One turn or mirror swaps these rows in pairs. Which row does each one swap with?
The rows were stretched afterwards, more along some directions than others.
lunil: [8.3 -17.4 -8.6 -18.0 9.7 -11.2 9.1 -18.7 13.1 17.4 -7.2 -16.1 -8.2 -1.0 2.8 -2.3 9.7 5.4 25.4 14.3]
sutuz: [9.5 -22.7 -13.5 -14.6 -2.2 -29.4 -5.2 -12.0 -17.0 -4.4 -19.2 -8.3 -12.4 -0.8 -6.9 3.2 1.2 0.0 22.8 9.7]
befo: [2.2 -11.9 17.7 -9.7 -14.2 -4.8 -0.5 -8.4 -0.8 15.8 -8.5 -23.4 4.7 14.6 13.9 7.5 -2.5 7.3 8.3 -0.1]
Gup: [-4.4 -11.9 6.9 -3.3 -10.8 -16.2 1.4 -1.0 -23.6 -5.2 4.7 -6.9 -26.3 4.7 4.9 -8.7 0.7 -6.9 -4.0 19.4]
Turik: [14.3 -16.5 -8.8 -3.4 -5.6 -36.0 24.1 -22.9 6.2 14.2 14.5 -18.0 -36.4 2.1 12.7 -9.3 8.4 10.1 24.1 6.1]
san: [-6.0 -7.3 4.4 -4.6 2.1 -8.2 1.1 -10.9 9.4 9.7 2.8 -8.2 -11.6 2.3 0.3 14.4 4.1 7.8 13.3 -1.8]
bot: [6.7 -6.6 6.2 -9.0 -2.1 -0.8 27.6 -19.5 4.8 11.0 6.5 -28.3 -11.6 -15.2 16.8 -11.5 13.5 12.0 22.4 13.2]
lemuk: [1.7 -14.1 14.4 -3.2 -10.0 -7.5 7.0 -3.9 11.3 5.3 -7.4 -15.6 -3.1 0.9 1.4 5.4 0.3 -3.1 5.4 -3.5]
Fus: [3.9 -17.7 7.0 -14.5 -12.1 -28.1 0.7 -27.5 -14.1 -3.2 8.6 -27.1 -30.0 9.2 -3.0 -1.2 2.5 14.4 15.1 6.6]
Ton: [1.7 -12.7 12.8 -6.6 -2.6 -21.2 17.0 -36.2 28.3 16.5 22.4 -14.0 -23.7 6.1 -0.7 -16.5 9.3 9.3 15.3 7.1]
gemal: [10.3 -9.8 9.5 -17.2 -15.5 -12.9 12.9 -27.1 21.1 25.2 10.1 -30.5 5.3 16.5 2.4 7.0 3.6 19.7 21.6 -4.4]
Luni: [-1.1 -9.2 -0.8 -3.8 2.1 -14.6 7.5 -12.7 3.2 -6.8 15.0 -3.5 -24.0 -0.5 -11.6 -1.4 2.0 2.3 13.2 23.3]
rarep: [7.0 -17.9 -18.1 -13.5 -2.4 -41.3 -3.9 -13.4 -7.2 13.3 7.5 4.4 -13.6 14.3 -14.0 -2.5 4.5 9.2 18.3 7.2]
Zimef: [-2.4 -14.3 -5.1 -4.4 -11.1 -20.6 -3.5 0.4 -28.4 -7.3 -3.6 -4.8 -20.8 1.4 -4.4 1.7 -0.4 -5.5 6.2 18.9]
sufem: [-19.1 -8.2 8.6 -6.7 -0.2 -7.7 6.3 -5.7 -18.4 6.2 13.2 0.8 -44.7 -1.2 -2.5 -19.2 -0.6 -3.1 -8.3 17.5]
mun: [-15.9 -0.4 10.7 -7.6 -8.4 -8.5 17.8 -5.0 15.3 27.0 20.7 4.7 -10.1 12.6 -6.2 -20.6 -1.8 4.5 -8.1 -4.4]
rebu: [-4.9 -15.6 11.0 -9.2 -5.7 -21.9 11.4 -33.8 8.1 9.7 -6.3 -33.6 -25.4 0.4 8.8 -7.2 8.0 13.8 35.0 8.1]
gusoz: [12.1 -19.9 7.3 7.1 6.9 -16.4 9.7 -18.3 -10.1 -6.7 -2.4 -24.3 -30.4 1.8 0.2 2.6 6.8 -1.1 9.3 3.2]
Rovu: [16.4 -18.7 3.9 -4.4 13.1 -31.0 11.7 -20.9 12.0 18.9 9.6 -12.9 -18.2 20.4 -3.4 -14.4 5.1 -6.3 -2.6 12.8]
zutu: [4.7 -17.2 -14.5 -23.1 2.6 -18.8 7.3 -23.4 5.8 18.7 7.9 -14.1 -18.8 11.9 2.4 -6.4 10.9 14.6 27.9 12.7]
Lag: [-12.0 -5.9 9.3 -1.7 -0.1 -9.9 11.3 -7.4 -16.6 5.5 18.5 -0.5 -44.6 0.3 3.2 -23.3 4.3 -3.9 -9.8 22.6]
kizav: [-8.1 -9.6 13.6 -3.6 -11.1 -10.3 2.2 -2.7 8.1 7.0 -4.4 -11.9 -3.1 4.4 -4.3 5.8 -4.6 -1.0 3.0 -8.3]
rabak: [5.6 -17.5 7.8 -17.7 -12.5 -29.0 0.2 -31.1 -9.9 1.1 8.0 -30.6 -24.5 11.1 -2.4 -0.9 2.7 16.1 18.9 3.4]
satek: [-14.9 -5.2 19.3 -4.5 -12.2 -3.8 9.4 -0.6 8.5 6.5 2.5 -5.5 -5.4 6.1 -1.5 -2.7 -2.6 1.6 -4.5 -5.6]
tibeb: [-21.9 -7.0 3.4 -20.5 -10.0 -9.7 19.1 -10.0 -7.5 5.9 17.2 -2.2 -27.3 -6.0 -10.5 -13.2 -3.8 11.3 6.1 -1.7]
duze: [-11.3 -5.5 6.2 0.5 -5.8 -11.5 11.4 -5.0 -22.9 4.2 20.3 0.2 -41.5 4.8 4.6 -22.5 3.7 -3.9 -9.2 20.2]
Sivi: [-9.1 1.5 9.7 -13.7 -18.6 -15.9 15.1 -14.6 22.8 28.8 22.6 0.8 -8.0 11.2 -14.7 -17.0 -3.0 17.1 -1.3 -2.7]
Kila: [-12.0 -2.6 8.7 -5.0 -7.3 -11.2 23.1 -7.2 16.1 26.4 20.7 10.3 -14.6 11.2 -9.8 -25.0 3.1 6.8 -5.3 0.4]
zor: [14.5 -34.2 -15.2 -18.6 7.4 -36.8 14.1 -22.3 6.7 22.5 5.7 -27.5 -27.9 23.5 -10.8 -11.9 8.7 8.0 18.2 4.9]
tozuk: [9.3 -16.5 1.6 -9.7 4.0 -6.8 3.7 -10.1 12.2 6.4 -17.3 -20.9 1.2 -2.4 4.2 14.3 1.3 -3.3 17.5 -2.1]
Dede: [9.1 -21.1 9.5 -9.4 -14.1 -29.6 1.9 -30.1 -12.1 -0.6 7.5 -31.2 -30.2 10.7 -2.8 -0.5 2.8 11.4 14.2 2.7]
Bog: [13.8 -8.1 8.0 -10.5 -18.9 -14.9 26.6 -18.4 12.5 36.6 23.1 -21.2 -10.6 8.6 18.7 -20.0 1.8 4.0 13.3 8.0]
zisi: [1.3 -2.4 9.6 3.4 -12.9 -12.0 17.8 -14.6 -11.1 2.5 27.6 -7.4 -42.5 1.6 3.0 -18.2 8.9 4.5 -3.8 22.2]
funa: [-18.9 -2.5 8.5 -3.9 1.3 -6.1 10.3 -14.3 -3.9 -0.3 -7.0 6.5 -16.6 -0.2 -10.7 1.7 2.3 10.8 6.7 14.2]
vute: [-4.7 -6.3 0.6 -4.0 -8.6 -16.9 11.2 -4.7 -20.1 5.6 15.7 -3.9 -29.2 5.2 9.1 -15.2 4.5 -1.2 -0.9 19.4]
Furot: [-15.4 -7.7 13.6 -2.7 -3.2 -8.9 8.0 0.8 4.7 4.2 -2.7 -11.8 -12.1 2.3 -1.4 -0.4 -1.9 -1.1 -2.1 -4.1]
Vor: [-14.4 -12.1 0.4 -34.2 -4.6 -28.5 6.9 -31.4 12.2 26.0 10.0 -13.3 -17.3 -4.0 -8.7 1.2 1.3 17.7 34.8 3.8]
Ger: [19.0 -26.0 -8.7 -14.3 -7.0 -33.4 26.1 -27.0 11.5 35.1 21.5 -12.9 -26.5 18.4 -4.4 -5.5 15.6 14.7 26.6 2.6]
nem: [13.7 -25.4 5.4 -13.2 2.0 -30.2 6.1 -33.7 19.5 20.7 9.1 -28.0 -30.0 21.9 6.2 -16.3 10.6 13.5 20.6 -9.9]
zepo: [-4.0 -16.8 -0.7 -9.3 -11.4 -18.4 -5.0 -1.9 -24.7 -11.6 -11.9 -5.9 -19.6 -5.7 -4.3 2.1 -0.7 -3.6 9.0 17.8]
tov: [17.8 -8.7 11.9 -2.6 -15.0 4.7 26.1 -18.9 5.0 -4.5 8.0 -13.3 0.5 -10.4 16.9 1.7 13.1 8.8 12.8 10.2]
sudus: [-0.3 -11.1 24.2 -13.8 -14.7 -3.6 5.0 -18.8 -24.3 -8.1 1.5 -23.3 -28.8 2.6 1.9 -1.1 2.6 9.3 7.6 -1.4]
raba: [-1.7 -6.1 -25.7 -27.0 -2.3 -30.6 25.0 -14.6 26.4 31.4 14.1 -1.3 1.2 -1.5 -6.2 -1.3 0.6 16.8 30.6 4.3]
zupop: [7.7 -15.2 15.4 -29.2 -13.1 -11.8 -4.6 -23.1 11.4 13.1 -4.2 -24.4 6.4 -2.8 7.2 1.6 -8.6 11.3 6.4 -2.3]
Vaki: [-2.3 -9.3 -11.9 -23.1 -3.0 -22.9 -1.8 -15.1 3.7 20.5 -11.3 -6.1 14.3 2.3 -16.1 6.6 -7.6 11.5 24.6 7.4]
Vipi: [2.0 -20.0 5.5 -19.9 -4.6 -23.7 10.7 -22.0 -1.5 12.3 -0.5 -25.2 -22.8 -1.8 -4.0 -19.4 3.1 19.8 13.7 -7.0]
dulu: [-4.7 -5.6 5.2 -3.1 -7.1 -14.3 25.5 -8.5 15.0 29.1 23.0 9.1 -14.7 11.4 -7.1 -27.1 5.2 2.3 -0.3 3.8]
tifak: [-15.9 -2.0 11.6 -9.2 -7.5 -9.9 15.5 -4.8 13.8 18.2 14.3 -2.5 -9.0 9.0 -2.0 -11.0 -1.5 6.1 -4.1 -9.7]
Kip: [-9.6 -14.7 11.3 -10.1 2.7 -16.6 1.4 -8.3 -17.5 -17.6 1.1 -13.4 -17.8 1.7 -4.1 -1.2 2.1 -0.1 4.3 1.4]
zatut: [11.3 -18.4 10.5 0.2 -17.3 -25.6 -0.4 -18.7 13.0 17.0 4.5 -9.1 -20.8 22.9 -9.5 -6.3 -4.7 14.9 9.4 1.6]
Rab: [5.2 -7.3 3.6 -20.9 -17.2 -13.1 11.0 -24.8 21.0 27.1 6.9 -24.6 14.3 10.4 -3.1 10.7 -0.6 17.6 24.0 0.9]
rosis: [9.5 -22.7 -7.5 -13.3 -8.9 -22.3 8.0 -24.6 6.5 27.9 15.2 -6.0 -26.8 20.9 -7.0 -10.4 5.9 15.0 8.9 17.1]
Les: [10.1 -8.4 10.2 -16.4 -17.0 -13.9 14.5 -26.3 26.6 28.0 11.4 -28.2 9.0 16.2 2.5 5.4 2.6 19.0 21.0 -4.4]
faral: [-5.1 -12.3 -2.1 -1.0 -8.3 -24.2 5.1 0.2 -24.3 -4.0 -0.9 -4.6 -24.3 3.1 -0.2 -9.0 3.3 -3.2 4.3 18.3]
mogu: [5.8 -5.6 15.4 -32.0 -13.8 -7.0 7.6 -18.9 13.0 27.4 5.8 -23.3 14.4 11.2 -0.9 -0.9 -4.0 9.9 14.8 -5.7]
manit: [11.0 -28.6 0.2 -8.9 6.1 -29.0 4.0 -25.3 1.0 3.6 -8.8 -17.3 -33.7 6.2 -3.8 -14.1 10.2 7.7 18.8 0.2]

gemal swaps with rabak
vute swaps with tifak
manit swaps with lunil
zutu swaps with nem
Zimef swaps with kizav
duze swaps with mun
zepo swaps with lemuk
satek swaps with Gup
Vor swaps with Ger
Lag swaps with Kila

